Each row has a name. Each piece below is followed by the name of the row it came from, unless a question asks for something else. Each question is about the rows just above it.

[-6.00 -0.57  7.28 -2.60  5.35] : Z
[-0.83 -0.97  0.80  7.66 -3.53] : N
[ 3.21  0.14 -7.77  2.59  3.10] : C
[ 5.42  2.12  4.23 -2.24 -0.27] : V
[-4.45 -5.84 -4.31 -3.71  4.44] : E
[ 5.14 -4.08  3.40  4.71 -2.81] : Q
[-2.92 -6.97 -3.15 -5.27  0.53] : B
[ 4.60  3.07 -8.07  2.03  6.40] : F
Which row holds [ 2.12  4.23 -2.24 -0.27]? : V
Which row holds [-6.00 -0.57  7.28]? : Z

[ 0.25 -1.57 -1.83  0.85  2.34  0.92  2.40 -6.97 -0.98  0.30 -1.72 -4.76
  3.76  5.06  4.73 -1.66  1.42  1.86  5.00 -1.91 -0.40  0.53  1.65 -1.00
  1.14 -1.14 -2.95  0.08  0.27  3.52  3.45  1.83  2.27 -2.87 -2.34  0.69] : rim
[-1.89  1.03 -3.49  1.48 -0.10 -0.60  1.05  3.79  2.39 -1.43 -0.71  2.41
 -2.25 -1.51 -4.48  1.37 -0.02  2.29 -1.85  0.82  1.82 -3.87  2.61 -1.55
  0.07 -3.67 -1.58 -2.85 -0.65 -1.03  2.29 -0.72  3.93 -0.38  1.81  2.48] : sila
[-0.42 -4.75  1.58 -1.43  3.06 -2.60 -1.71 -1.76  0.34  1.31  2.43  2.90
  0.75  1.89 -4.99 -1.88 -1.90 -0.61  2.16 -0.07 -4.44  0.15 -2.04 -0.15
 -4.33  3.03  0.55  1.97 -2.02 -2.73 -1.73  0.44 -0.88  2.15  0.17  1.61] : muv
[-2.22 -3.69 -1.55 -0.46  0.19  0.23  0.92 -3.46 -1.45 -0.77 -1.53 -3.43
  1.21  3.89  1.18 -1.04  0.05  3.58  1.47 -0.85 -1.80  0.02  2.62  0.50
 -1.38 -1.39 -0.95 -2.15  0.50 -1.70  0.45  2.92  2.96 -0.98 -0.51  0.40] : fitoz
[-0.74 -3.95 -0.39  0.22 -1.79  1.17 -0.02  1.29  0.85 -0.35 -0.16 -1.20
  0.06  5.81 -0.89  0.87 -0.59  4.39 -1.59 -2.35 -2.28  0.85 -1.43 -0.31
 -3.42  1.00  2.50 -2.91  2.13 -1.86 -2.21  2.12  3.18  1.59  0.83 -1.86] : pakuz
[ 0.92  2.40 -6.95 -0.98  0.30 -1.72 -4.76  3.76  3.18  1.59  0.83  2.24
  2.03 -0.63  0.00 -1.88  1.57  1.79  1.37 -2.37  0.89 -0.14  1.59 -1.14
 -0.40  0.63 -2.13  1.18 -2.96  3.49  1.81 -3.57 -3.40 -1.45 -1.12 -0.34] : Gudok
[-1.93 -1.66 -1.52 -0.32 -3.37 -1.09 -1.01 -0.75  1.26  4.45  0.64 -1.42
 -1.47 -0.61  0.07 -5.03  1.22  0.63 -0.55 -0.48 -3.91  4.13 -0.34  0.42
 -1.47  2.42  2.64  1.03  1.45 -0.18 -1.20  3.26 -1.09 -1.20 -1.57 -1.74] : nevuz
[-3.25  5.18  0.93 -0.92  0.01  2.29 -2.90 -0.24 -1.56 -0.30  2.76 -1.29
 -2.02  2.36 -0.56  2.65  1.40 -3.70  0.63 -3.27  6.68  2.11  1.92  1.54
 -0.14 -0.58  0.44 -1.28  2.41  2.03 -0.75  1.66  1.24  2.66  1.10  1.87] : Loz
[-2.93  2.27  3.29  2.01 -1.44 -1.89  0.69  4.15  1.72 -1.22 -3.35  2.65
  0.03 -2.46 -2.13 -0.34 -0.80 -0.02  0.51 -0.39  1.82 -2.58  2.48  2.46
  0.49 -0.93 -1.86 -1.45 -0.68 -0.31  0.75 -1.70 -4.51  0.43  0.09  1.91] : nuto
[-1.89  1.03 -3.49  1.48 -0.10 -0.60  1.05  3.79  2.39 -1.43 -0.71  2.41
 -2.25 -1.51 -4.48  1.37 -0.02  2.29 -1.85  0.82 -1.00 -3.24 -1.77  3.82
 -0.05  0.23 -1.25  0.61  1.68 -3.35 -1.75  0.15 -0.74 -0.71  0.06 -0.04] : givol
[ 6.23  0.34 -5.68  0.03  3.53 -0.81  0.04 -0.50  0.85  1.68  3.39  0.28
  1.28 -0.99  0.55  2.98 -2.30 -1.27 -2.59  3.01 -1.31 -2.28 -8.20 -4.00
  2.45  0.92 -0.41  2.77 -2.35 -0.38 -0.13 -2.70  1.61 -3.39  0.06 -1.83] : nis
[-4.75  1.58 -4.33  1.31 -2.73 -0.61 -1.43  3.03  1.97  2.15 -0.88  0.34
 -4.44 -1.76 -4.99 -0.42  2.90 -1.90  0.44 -1.88  0.17  1.61  0.15  3.06
 -1.73  2.16  1.89 -1.71  2.42 -0.15 -2.60  0.75 -2.04 -0.07 -2.02  0.55] : nabo
which: [-3.42  1.00  2.50 -2.91  2.13 -1.86 -2.21  2.12  3.18  1.59  0.83] : pakuz
Put [-4.99 -4.75 -4.44 -4.33 -2.73 -2.60 -2.04 -2.02 -1.90 -1.88 -1.76 -1.73
 -1.71 -1.43 -0.88 -0.61 -0.42 -0.15 -0.07  0.15  0.17  0.34  0.44  0.55
  0.75  1.31  1.58  1.61  1.89  1.97  2.15  2.16  2.42  2.90  3.03  3.06] back in order: which row is it? : nabo
Which row holds [ 0.92  2.40 -6.97 -0.98  0.30 -1.72 -4.76  3.76]? : rim
[ 1.26  4.45  0.64 -1.42 -1.47 -0.61  0.07] is in which row? : nevuz

[-2.50  3.60 -3.86  2.21  4.06 -0.28  0.40  7.01 -0.39 -1.33 -1.82  6.42
 -0.05  3.30 -1.91] -> bov
[ 1.04 -7.80 -0.49 -4.25 -0.34 -1.37 -1.61  3.99 -0.93  0.42 -8.05  2.60
 -3.89  0.91 -2.18] -> Zasub
[-5.47  0.38  4.85 -0.27 -4.68 -0.42 -2.63  1.39 -0.65  1.04 -7.80 -0.49
 -4.26 -0.34 -1.37] -> fovu
[ 4.34  0.72 -3.55 -0.18  4.63  0.02  6.70 -0.63  0.24 -2.00  5.32  4.36
  3.87  0.15  0.83] -> fara
[-5.41  1.01  0.81  1.51 -1.94 -0.32 -7.22  4.58 -0.39  1.16 -5.27 -1.53
 -3.42  1.85 -1.69] -> nabu
[ 5.80 -1.99 -0.11 -1.83  0.75  0.47  5.30 -6.02  0.59 -0.71  5.88 -1.43
  3.42 -2.46  2.25] -> noto
[ 3.42  1.32 -6.55  1.78  5.98 -0.21  0.44  2.54  0.49 -1.34  6.33  2.31
  3.38  2.16  0.16] -> Rem
[ 0.42 -1.61  3.99  2.60 -0.35 -8.05 -4.25  0.91 -2.18 -3.89  1.04 -1.37
 -0.93 -0.49 -7.80] -> Kovu
[ 3.36 -0.84 -5.30  1.64  3.55  0.01 -5.81  0.21  1.19  0.49  7.08 -4.20
  2.74  1.75  0.91] -> lov
[ 5.63 -1.34 -4.46  0.14  3.75  0.46 -0.66 -2.25  1.10 -0.19  8.34 -2.78
  3.79 -0.01  1.84] -> damul
Where do [ 1.04 -7.80 -0.49 -4.26 -0.34 -1.37] appear? : fovu
The row with [-4.68 -0.42 -2.63  1.39 -0.65  1.04 -7.80 -0.49 -4.26 -0.34] is : fovu
which: [ 1.39 -0.65  1.04 -7.80 -0.49 -4.26] : fovu
[-1.53 -3.42  1.85 -1.69 -5.41  1.01  0.81  1.51 -1.94 -0.32 -7.22  4.58
 -0.39  1.16 -5.27] is which row reordered? : nabu
which: [-1.53 -3.42  1.85 -1.69] : nabu
[-1.37 -1.61  3.99 -0.93  0.42 -8.05  2.60 -3.89  0.91 -2.18  1.04 -7.80
 -0.49 -4.25 -0.34] is which row reordered? : Zasub

